128 stands for zero in the data rows.
Some points, each followed by its number:
[117 111 108 119 144  97 159 138 102 134 134  77] 0
[145 135 112 145 102 110 148 109 161 176 184  98] 1
[108 120 112 125 156 140  87 159 113 155  92 182] 2
[104 123 105 118 167 137  85 171 107 169  92 191] 3
[138 130 132 140 120 112 177 111 108 129 126  84] 4
[113 118 129 114 144 148  76 148 131 149  82 188] 5
[154 149 117 150  82 105 153  93 158 168 179 121] 6
[ 98  95 104 119 161  78 146 149  90 137 152  70] 7
[119 102 126 128 149 106 163 138  93 143 132  54] 8
[118 111 131 122 151 123 133 144 126  90 121 115] 9
[105 119 113 112 163 135  78 165 120 166  91 183] 10
[108 125 111 113 160 139  89 151 130 146  88 181] 11
[129 124 137 133 132 151  94 141 136 145  93 183] 12
[125 118 135 135 130 111 169 133 103 139 139  67] 13
[110 139 108 111 153 138  85 159 105 145  81 189] 14
[132 132 120 136 112 118 148 111 145 167 178  86] 15
[118 128 116 117 142  91 156 130 108 134 147  82] 16
[253 251 220 218   0 180 236   0 126 105 114 135] 17
[113 103 134 119 157 128 139 144 146  82 145  87] 18
[ 97 112 114 108 173 138  72 167 114 164  96 182] 19
[ 98  94 114 103 161  87 147 144  96 127 159  83] 20
[140 149 128 140 119 148 107 122 153 115 111 176] 21
[111 126 112 124 163 139  86 162 109 152  89 170] 22
[143 149 135 136 112 150  98 122 163 122 113 186] 23
[138 153 136 134 111 158 100 119 163 113 111 178] 24
[ 97  98 111 100 172  87 147 156  95 133 166 101] 25
[174 153 112 156  60 106 163  68 143 171 172 106] 26
[156 164 148 150  84 166 107  99 161  79 130 156] 27
Which point above is nearest to each new point? Its number follows each.
[145 161 143 149 101 163 117 113 164  92 144 152] 27
[108 121 137 111 159 131 124 148 115  79 112 119] 9
[124 141 123 122 136 155  91 136 139 137 100 182] 12
[115 111 138 109 150 140 125 142 100  40 145 125] 9
[168 171 157 151  75 126 179  83 115 132 120  98] 4
[102  95 138 107 170 125 127 164 101  65 112 104] 9
[130 121 129 132 121 112 136 136 144 166 147  93] 15
[184 169 159 155  52 176 112  66 175  64 153 124] 27
[156 132 146 152  95 123 175  96 126 122 118 109] 4
[113 105 138 117 153 129 126 143  93  61 118 113] 9
[115 122 113 113 140  95 146 128 105 135 152  87] 16
[158 155 146 148  79 167 117  99 149  65 143 139] 27
[171 161 102 153  48 101 160  58 139 173 175 114] 26
[164 160 108 152  66  99 174  84 150 163 174  88] 26
[136 116 139 132 104 108 169 102 121 132 120 106] 4
[146 163 131 145  94 156 105 109 153  82 116 157] 27
[110 117 125 111 144 147  71 146 129 146  89 180] 5
[101 112 130 118 170 129 139 157 134  73 132  91] 18
[113 106 142 118 163 138 128 172 118  64 121 120] 9
[ 97 112 139 108 177 130 122 167 100  73 123 117] 9
[189 200 168 176  29 181 135  60 174  49 149 115] 27
[137 130 131 141 115 110 174 106 113 131 132  82] 4
[217 200 184 184   6 146 206  21 136 124 108 143] 17
[100  97 138 106 168 133 119 152 104  62 117 137] 9
[107  92 143 108 162 138 130 162 110  49 113 133] 9
[103 107 131 118 164 132 128 164 108  60 123 120] 9
[120 113 126 124 143 117 130 137 135 116 114 115] 9
[179 163 159 163  55 130 190  54 132 116 113 135] 26
[255 255 216 223   0 217 174  10 165  45 174  97] 17
[162 157 152 162  67 129 185  69 128 129 127 126] 26
[126 117 134 127 124 130 139 114 164 137 190  83] 15
[190 179 170 177  31 132 206  45 126 122 115 108] 26
[180 190 158 156  56 175 115  81 165  60 144 133] 27
[122 119 125 128 129 151  87 132 136 142  92 179] 12
[153 141 136 143  82 109 168  86 117 135 123 116] 4
[123 122 121 127 129 151  88 140 156 131 103 191] 12
[114 119 138 123 143 125 138 138 170 103 159  68] 18
[134 119 131 126 129 124 144 134 170 130 166  60] 15
[177 167 117 159  51 115 170  73 160 165 184 109] 26
[156 148 125 146  79 119 155  99 145 146 182 115] 6
[129 129 122 123 132  94 147 118 113 135 145 112] 16
[117 113 140 113 146 129 134 143 128  49 128 122] 9
[102  95 138 112 169 129 131 153 114  67 127 127] 9
[255 255 231 241   0 239 173  13 166  52 191 115] 17
[149 135 146 135 102 121 166 100 121 143 114  92] 4
[154 154 155 138  86 168 105  98 165  87 133 167] 27
[101  91 127 105 176 110 120 166  97 110  91 146] 9
[152 170 140 149  94 160 118 104 167  58 146 143] 27
